Each path is a new rotation, seen through one point. The rows after it are directions, each followed by how far the rotation turns it, in degrees each step (0 if it stays put).
Each turn is a multiple of 5 degrees from 10 to 175, or 0.
Each row of a path follows its step; steps can be skipped.
Path 1:
step 0: [ -3 -16  11  47   7  21  19  50  11  15  19  18  16   8   9   6 -49  15
   0  12   2   4 -42 -29  -1   6  13 -23   2  -1  -7  -1  16 -13  32  11
  10  23 -12 -31 -18  29  13 -14   1  10  -1  20 -46  -9   3 -16 -23]
step 1: [ 23  11  10   4 -18  16  16 -53   6   9  26  21  30 -16   4 -25  18 -34
  14 -14   6   9 -17  -1  -9 -32  15  23  21  10 -18  12 -16  -4 -48  -9
  -9  -7   4 -28   1  -5 -25  20 -12  -1  18   8 -39   9   3 -47 -13]
step 3: [-23 -11   2 -22  23 -10   5   9  12 -21 -12 -23   9   6  -8  -2 -19  30
  -3 -25  17  -3 -25  42 -14  46   1 -32  24 -15  28  24  46  34  19  -4
  -6   9  14   7  -9 -27  -7  20   8 -21 -29 -24   0  14   6 -26  11]
step 4: [ 34 -16 -40   8  14  17  29   8 -13  -5  -7 -15 -16  -1 -14   2   6  -6
  -2  40 -16 -12 -25 -41   7   8  29 -11 -24  27  -7  -6  40  21  -7  24
  -8  -9  -9 -32 -25  16  -1 -22 -29   0 -47  15 -22   3 -16 -15  -3]
step 8: [  1 -13 -19  10  25  -2 -14  31  33  13  24  -8  16 -14  -6 -19  10  -8
   9  35 -23  12  -2 -32  -5 -31  52 -22 -22   2 -21 -19 -14 -13  27  13
  27 -24  -3  -6 -23 -12   1 -20 -34   4   4 -11 -10 -17 -43  29  -7]
step 9: [ -3   8  35  13  12 -26 -10 -16 -19  17 -20  25  10 -38 -18   3  41  -4
   7 -30  35  23 -10  -7  17 -12   1  -1  -3  17  11 -10 -29 -23  28 -30
  37   3   3  -3  12   6 -14   8   6  -1  26 -10 -46 -25  34 -18   8]
step 12: [-19  17   6  57  17  -7  -8  15  14  15 -18   4 -20   6 -36 -19 -32 -24
   9  17  -6  10 -38 -16 -11 -21  54 -25 -15  -8   0 -11   5  34  -5   6
   3  17  -6 -26 -22   2  32  20 -16  10  20 -16   2   7  -5 -24 -13]
step 14: [-19 -37 -24  -1  20  14 -19  38   8  -8  25  -8  23  23  23 -22  -7   0
 -31 -13 -21  -7  10  34 -32   1 -42  39  12   9 -13  13  21   0 -13  -8
 -13 -19 -13  10 -12  22 -22  19  18  38  15  27  22  -6  16   6   4]
step 16: [  4   9  -9  21  28 -10   3 -33 -39  -5 -13 -10  26   0 -20   5  10 -12
  22  57   0 -19   0  -6   4  -6  38  -9  -1   9  -9 -14  27  38 -22   4
 -21 -16  -2   9  -4  -4  10 -20 -11  31   7 -45 -28  -3 -35  -5 -29]
step 18: [  7 -18  -7   1  42  14  24  38   3   4 -26   8   4 -35  42  -2 -21  10
 -20 -26 -11  -2  23 -12   0  10   5   0  10 -19  19   1  24   0  11 -17
   8  27 -42  12  32  22 -38  12  18  28 -16  33  11   5  30  -4 -14]
step 19: [ 18 -11  -9 -14 -20  32  45 -32  27 -23   8 -12 -10  -7  17 -18 -44  12
  53  10  35 -20  17 -14  41   1  20   1  21   4  -6  -3 -22 -15  -2  22
   9  13   3   1 -17 -35  -9  -8 -17 -15   0  19  -2   6  -6 -10 -26]
Directions:
[  8  10   4   6   2   2   2   5  -3   2 -10   6   0  -8   6   4  -8   1
   7  -8  -1  -2  -7   1  -4   5   1  -1  -4  -4  -3 -11   5   0  -2  -2
   1   4  -2   7 -13  -1  -1  10   7 -10  -3  -9  -5  -3   8  -1   0]  120
[  3  11   4 -11  -5   5  -9   4  -5   6   1  -6   9   0  -1  -5 -10 -10
  12  -1   5  -4   4   9   7   0  -3   0   1  -2  -6  -1   2  -3  -3   3
  -6  -2  -2  -6  10   2   8  -2   0   1   0 -10   7   5  -1  -3   0]  80
[  8   5   8   4   4  -9   4   1  -2   0  -6  11   1  -1   5  -1  10   8
  -9   2   4   7  -3   5   6 -11  -8   6   8   9  -6   3  -1   2  -4   2
   0  -3  -1   0   3   1   2   3  -6   1   3 -12  11   3   4   3   4]  95
[ 4 -8 -1  4 -8 10 -3  4 -2 -8 -1  0  8  8  0 17  9 -3  0 -1 -4 -1  0  7
 -5 -7 -3 -7 -4  3 -8 -6  3 -4  1  4 12  5  1  2  1 -2  1  2  6  5  8 -3
  2  5 -6 -2 -4]  45
[-10   5  -4  12  -6  -4  -5  -4   0   1  -2  -2 -11   4   7  -6  -6   5
   2  -5  -2   8  -8   8  -4   2  -2   3  -5  10  -7  -7  -3   0   3 -10
   0  -6  -3  -7   7   4  -3  -4   7  -2   5  -1   1  -2 -11   1  -5]  25
[  2   5  -3  -8  -8 -13   1  -5   2  -5  -2  -2   4  -7   5   3   7   5
   3  -7   1   4   3   7   4   8   2   2   1  -2  -6  12  -8   3   2  -3
   2  11   7  -9  -4  -9   1   0   8  -1   4   1  -8   4  -1  -8   5]  175
[ -2  -5  -5   1 -12  -2  11   1  -1   2 -13  -7 -11  -4   1   7  -1  -9
  -1   6   0   3  -5   0   4   7   5   8   6  -5   4   1   0  -1  -1  -1
   6   3 -14   3   3   4  11   4  -3   2  -1   1   5   7  -1   0   3]  55
Path 2:
step 0: [ 30  49  27  29  -6 -20  16 -25  14   9 -21   4   6 -17   7 -35  24  11
  -8 -12  -6  12   8   1 -17 -23 -10  36   3 -16   8 -19 -39  32  10   6
 -38  12 -33   7  20  -5  37 -27  19   4  -2  24   5 -24 -27 -12  -6]
step 1: [ 21  24  33   4  -6  14  26 -16  21  21  -8 -25  -7  10   7  20   7  13
   7 -10  30   3   3  -3  -6 -28 -28  47  10 -21  21   5 -61  19 -31 -10
  13  -4  21 -37   2  24  12   1  11  35  14  23  -6 -11   3 -16  31]
step 5: [ 13  -3  27   7   1  15  21 -23  14 -21   3  11  59  19  -4   9  23  -4
 -13   8 -32 -13  -1 -24  22 -47 -15   1   3  11   2  26 -12   6   3  -3
 -26  -8 -52  24   6  25 -26   3 -15  16  19  19  11 -17  -5 -40 -28]
step 6: [  7  14  33  -2 -12  21   7  28  41  28  10 -14  30  31 -18  46   7   1
 -18  -1 -23  -3 -11 -10 -23 -10 -13  10  -6   1  -1  36 -15  -8 -14  12
 -27  14  -8   3   2 -37 -36  -1  28   2  -4  47  16 -30 -26 -22   8]
step 9: [ 17  -9   7 -24  19  18 -31  -3 -38 -11  27  -7   3 -23   6  32   5  23
 -25  14   7   7 -15 -43  10 -53   1   2   4  28  -3  -7 -34 -20  -7  18
   4  16  24   9 -36  30  20  -6   2 -23  17   6  38  -6  20  12  21]
step 11: [  7   8   0  -9 -37 -21 -28 -31  38   1  13 -14   8   2 -16  14  26  17
   9  -9  13   7 -17 -18  10 -32  11 -27  14   3  -1 -12   6 -16  34 -22
 -23  16  -9  25 -20 -16  26 -16  28 -13 -19  72  23 -11  14  -9  -8]
step 12: [  9   7  19  19 -41 -21  32 -49  35  23   2  15  -7 -10  11   6  21  28
 -13   2   3  14 -44 -22   9 -26   9 -25 -10   4  40  -9 -27  28  21   1
   5  21 -25   8  10  22 -13  16  10  -7 -19  20 -15 -11 -19 -34   2]
step 13: [ 15  25  21   6  16  39  40 -35  44  26   7  24 -16   4  -7  34   3  27
  -2  27   8  10   3   0  22  14   8  30 -16 -23  17 -10 -27  12 -14   7
 -21  32  -3   7 -14  -1  29 -24  24 -15  -8  21  18 -10 -19 -32  10]
step 14: [ 28  25   5  31 -15  13   6  -5 -14  21  10 -18 -29 -13  19  -4 -20 -17
 -24  32  16  19  25 -38  15 -11  28  12  30  -8  20 -19 -56   2 -25  15
 -21  23  34 -13 -15  -6  -4 -13  21   0   4   7 -17 -14 -18 -27  29]
step 15: [ 30  27 -17   1   8   4   5 -24  15   2  -1  -4 -27  -2 -22 -23  -3   7
 -17 -19  11 -20  32  -6  28 -27  31  -4  17  27  12  11 -34  40 -18   0
 -34  13   9 -37 -33  -6  17 -37  12  16  41   3  -4  22  17  21   8]
step 17: [-23 -18  41  26  12  -6  -1 -39  36  -8 -36  19   5  14 -28  11  16  -8
  -6   0   4  12 -25  -1 -23 -49  10 -17   7  33  -6   8 -16  -1 -25  20
 -41  10  -9 -23  -1  26  -9   5  -1  34  23  13  13 -33  16   3  -4]
Directions:
[ -1  -5   6   4  -3  -4   0  10  -3   3   3   0   3 -10   1  -3  -4  -7
   1   5   5   0   8  -5  -4  -7   6   2   4  -3  -4  -6  -8  -5  13   3
  -3   8  -9   8   4   7   4   2 -14  -4  -2   0   1   7  -9   2   2]  155
[  1   3  -3   1  -1   6   2   0   2   0  13  -1   4  -4   2 -13  -7  -9
   0   1  -6   4  -2  -7  -6  -1   5   1   2   4   1  11   1   2   3   3
  -4 -13   5   6 -14   4   7  -5   5  -2   0 -10   3   4   7  -3  -1]  65
[  3  -2   4  -3  -1 -12  -9  -1  -5   2  -3  -1   6  -6  -1  -3   6   2
   8   4   6   4  -9  -1  -9 -10  -6   9  -5  -1  -8  -1   2   6  -8   3
  -3  -3   5  -5   2  -1   9  -2   0   6  -1  -4   3   3   4  12   8]  45
[  7  10   2   2   0   4   9   2   0   6   5  11   6  -1   8   6   5   1
   6   0  -4   7   8   6   0  -8  -5   2  -1  -3   0   0   3   6  11   8
   1   0   6  -7   1 -14  -2  -2   0   3  -8  -4  -4   0  -8  -7   4]  55
[ -3 -10  11  -3  -3  -6   5  -2  10   0  -1  -4  -4  -3   3  -7  -1  -4
  11  -8  -3  -8  -3   5  -1  -5  -3   0   0   1  -3   4  -9   0   2  -3
  10   4  12   6  -3  -8  -4  -4   1   1   6   1   4  -4  -6  -1 -11]  70
Path 3:
step 0: [ -9  10  26  14  21  -7 -17  -8 -39 -17  -2   4   6 -38  13  -4 -32  40
   8 -10  25  18 -23 -12 -35 -11  -9 -11 -31 -17   7 -27  -9  22  48 -19
   0 -10   3 -10 -19  24 -23  19 -16  -3 -17  14 -13 -27 -25   5   9]
step 1: [-11  26  -3   1 -16   0 -31   3 -13 -10   7 -19  -5 -16  25  57  -3  51
  41  40  16  10  -3  14 -15 -14 -17  15  14 -25  13 -11  -9  23  35   3
   0  -5  20   5 -14   0 -14   5 -15   9  -9  -1   8 -37   4 -28 -15]
step 2: [-57  29   4   6   3   8  21  10  16  -2  -6   1  14  -4   2  38   1  16
 -17  22   9   6 -27  21 -31 -24  22 -18   6 -15   9 -28 -29  -2   7 -12
  11 -25  -2  -4   8  -4  -3  -6 -10   7 -36  14  -2 -55 -27 -23 -22]
step 3: [-14  17 -36  21  11   4  21 -17 -18 -11  -1   3   4 -18 -14  21   5   8
 -16  29  40  24 -18  10  -6 -27   2  -2 -23 -48 -12  -3  23  12  30  -3
  -1 -17 -12 -17 -27  33  10 -14  10   1 -16   2 -20 -56 -14  10  13]
step 4: [  4 -23 -18 -19   2  -1  -8 -13   7  -9 -17 -15   9 -15  -2  31  34  13
  16  29  -1  24  21  26 -17 -16 -14  -5  53 -23 -19 -14  15  11  22   3
  -2  10  -2 -21 -13  11  -8  13  22  -6 -22   2 -29 -59 -25  -2 -30]
step 6: [ 26   7  -4 -11  29   0  -6  -5  -8  16 -30  -7  35 -32  -5  -8  25  -3
  -1 -21  30   2 -29 -21   4 -34   9 -24   8 -22   8 -26  31  18  28 -15
  21  -2   8 -15 -42  21  20   8 -10 -12  18 -14  -6 -36 -35   0  -1]
step 7: [ 28   0   2 -38 -19  12 -31   6  10  36 -10 -10  12 -25 -25  33 -11  25
  47  -1   4  22  -6  16 -27  -1  -1 -17  19   0 -15 -16  12  28  25  -8
  13  36  -2   6 -33  27  15   4 -12  10  -1  -1  12 -21 -35   6  -5]
step 9: [-13  27  17   0   3   9 -19  -7 -43  -7  25   9  12 -19   9  18  -5  33
  16  10  33   3 -53  -7  10 -12   6 -17  -5  -7  11 -19   2  18  62 -33
  14   9   9   0 -43  22 -16  -5  -9 -14  -3   5 -15  -2  -6 -17   4]
step 16: [ 36  14  35 -38  -7 -26  -8  -3  23   2   8 -22  -7  -1 -23  10   4  32
  27   7  33  29   1  10 -14 -16 -10 -30   6   2 -28   0  15  33  27   5
   6   5  -5   1 -34  29  25 -11 -16  30   2  16  13 -24 -24   4 -27]
step 18: [-30  12  10 -24   0   9  -2  26 -34  20  12 -21   9  -6   2  20   8   9
  -3  23  32   9 -15   4  20 -17   7 -36 -17 -12 -10  13   4  -6  56 -37
   9   8  16   1 -52  19 -24 -19  -3  -1  16   7  16  -1 -23 -31  -3]
step 19: [ 13  28  18  -7  17   5  31  42  24   4   7  -3  -6 -27  11  30 -17  25
   8  20  24  -2  -3   1  -1   2  -1 -47   8  -4 -19 -15   0  31  43  -7
   9  19  -2  -5  -2  11 -40 -19  30  13   5  -1  -9 -25 -26   3 -37]
Directions:
[  4   7  -3  -4  -1   0  -4  -2  -2  11   0  -9   2   2  -1 -11  -5  -8
   1  -6  -1   4   0   0   1   6   6   0   2   7 -11  -6  -6   7   6  -4
   6   7   1  -8 -12  -1  -4  -7   3  -3   8  -6   2   9  -3   0  -8]  35
[-14   5   0   0  -2   4   3   2   5   5   5   0   3  -3  -5  -7   6   0
  -5 -10  -1   5   0  -8   1   6  10   2   0  -7  10   3  -5  -2  -3  -4
   2 -14   5  -4  -1   7   3  -1  -4  -7  -5   9  -7   8  -3   0   4]  120
[ 11   0  -2  -4  -4  -1  -4   3   3   0   7  -1 -12  10   6  -3   4 -12
  -7   8   1  -2   8   1  -3  -7   1   7  -4  -8  10  -3   1   0   6  -5
   4  -3   6  -1   0  14   2   3  -2   6   0   0  10   1  -3  -3  -3]  170
[ 10   0  10   3  -5  -6 -12   5   0  -4  -2   2  -1  -4  -7  -7  -6  10
   6  -2  -7  -1  -9  -2  -7   1   4   4  -1   3   1  -3  -3  -2  -2   1
  -2  -5   1  -1  -6   0  10   6 -14  -4   9   5  11  -1  -1  -1   1]  45
[ -1  -5  -6  -4   4   2  -4  -4  14  -3   0   8  -5  -3  12   3  -5   1
  -1   2   3  -1  -7   7  -3   5  12   1  14   9  -1  -4   8  -3   4   1
   5   5   3   1   1   4   3   3   2 -11  -5   3  -1   6   4  -9   3]  140
[  2   2  -6  -3  -8   3  -3  -4 -11  -1   4  -1   0 -10  -1  -1  11   1
   8   0  -6   2   2  -5  11   0   5   8   0  -2   9  -2   0  -1  -2  -3
  -8  11   3   3  -3   1   2   4   7  -6   4  -5  -3  -8   5 -15   2]  130
[ -4  -1  -1   7  -7  -7   6   4   5   0 -12   4 -14   9   0  -1   5   7
   8  -7   4  -2  -1  -4   4   5   2  -5  -7   3  -1  -2  -9  -3  -3  -2
   9  11   7  -7   1   3   6   2   4   8  -6   3  -2  -5  -1  -1  -4]  125
[ -4  -6  -3   0 -10   4   0  11   2  -8   7   2  -5   5   0  -2  -9  -2
  -3   8  -4   1 -11   0  10   7  -1  -2   4   1  -6   0   0  -4   2  -2
  -7 -14   3  -6  -6   0  -3  -8   8   3   2  -3  -3 -13   0  -3  -3]  45
